Each row has a name. Each piece below is followed by the name of the row it came from, unless a question asks for something else. Each question is about the rows just above it. Some pieces are copies with a little noise.

J_514: [109  94 101 106]
J_898: [151 116 143 140]
J_107: [ 89 108 110  87]
J_88: [118 173 115 119]
J_780: [187 179 144 158]
J_635: [109 183 156 148]
J_623: [120  74 128 125]
J_232: [ 94  79 144 122]
J_985: [140 100 116 120]
asked: [108 184 154 149] -> J_635
asked: [150 116 144 141] -> J_898
Shared by J_514 and J_635: -> [109]
asked: [144 122] -> J_232

J_917: [156  62 203  64 183  84 167  89 150 105 160  96]
J_967: [146  75  90  93 181 194 148  88  77 143 183 158]
J_54: [136  84 191  73 171 113 146 184 116 148 101 162]
J_394: [152  63 200  64 148 105 127 183 116 151 102 168]
asked: [113 146] -> J_54
[183 116 151] with -1 step of 1 on every entry: -> [182 115 150]
Which value is in both J_917 and J_54? -> [84]

J_191: [135 135  59 195 169 171  58  97 122  72 200 194 194 163  99  86 167]
J_544: [ 74 154 125 157 135 145 184 161 126  58 164 162 169  98 141  54  53]
J_557: [110 178 109 194 122  73  80 108 187 135 180 204  75  77  62 158 123]
asked: [ 74 156 125 156 133 144 186 160 126  58 165 161 170  97 139  54  54] -> J_544
asked: [135 134  60 196 169 171  58  99 122  72 200 194 194 163  98  86 169] -> J_191
Shift each entry of [125 157] by +1 times 1: -> [126 158]
asked: [111 178 109 194 122  73  80 109 188 134 181 204  75  76  62 159 123] -> J_557
asked: [110 178 109 194 122  73  80 108 187 135 180 204  75  77  62 158 123] -> J_557

J_525: [130 139 103 125 127 122 106 153 118 110 136 145 129 131 118]
J_483: [130 139 130 125 127 153 122 106 118 108 131 147 136 143 117]
J_929: [156 146  85 119 123 121  96 175 125  81 139 188 144 130 130]
[122 106 153] is in which row? -> J_525
Shift each entry of [125  81] by -1 times 1: -> [124  80]
asked: [130 139 130 125 127 153 122 106 118 108 131 147 136 143 117] -> J_483
asked: [130 139 103 125 127 122 106 153 118 110 136 145 129 131 118] -> J_525

J_527: [ 88 147 162 111 121 144 147 120 162 108 111 118 202 113 158 147 107 125
 119 111 117]
J_582: [ 96 107 110 111 121 144  88 149 134 108 111 118 202 113 158 147 107 125
 119 145 117]
J_73: [ 96 107 110 111 121 144  88 149 162 108 111 118 202 113 158 147 107 125
 119 145 117]
J_49: [157 147 107 125 119 111 117 128 127 121 122 114  80 123 105  91 146 155
 127 123 151]
The row with [158 147 107 125 119 111 117] is -> J_527
asked: [ 97 107 110 110 120 144  86 147 132 107 110 118 202 115 159 147 108 125
 120 145 117] -> J_582
Shift each entry of [107 110 111 121] by -1 times 1: -> [106 109 110 120]
asked: [ 88 147 162 111 121 144 147 120 162 108 111 118 202 113 158 147 107 125
 119 111 117] -> J_527
The row with [ 88 149 162] is -> J_73
asked: [ 86 147 162 111 122 144 147 120 163 106 111 118 202 114 158 148 108 126
 117 112 118] -> J_527

J_11: [162 132  94 127  88 170 104 153 115 125 112 174]
J_868: [ 73 152 181 133 100 131  81  68 183  84 158 101]
J_581: [136 113 113  99 168  83 130 149  91 123 113 164]
J_625: [150  89 124 189 176  80 109 158  91 136 192 170]
J_201: [136 106 113  99 168  83 130 149  91 123 113 164]
J_767: [ 64  85  91 151 129 114 135 173  81 104 177  86]
J_932: [108  91 181 113 132 153 169  99 161 110 146 109]
J_817: [178 134 106  95  75 114  80 191 111 104  69 103]
J_810: [139  78 170  69  67 139 130 104 130 147 149 152]
Shift each entry of [ 83 130 149  91] by -1 times 1: -> [ 82 129 148  90]
The one value in J_625 and J_767: -> [91]

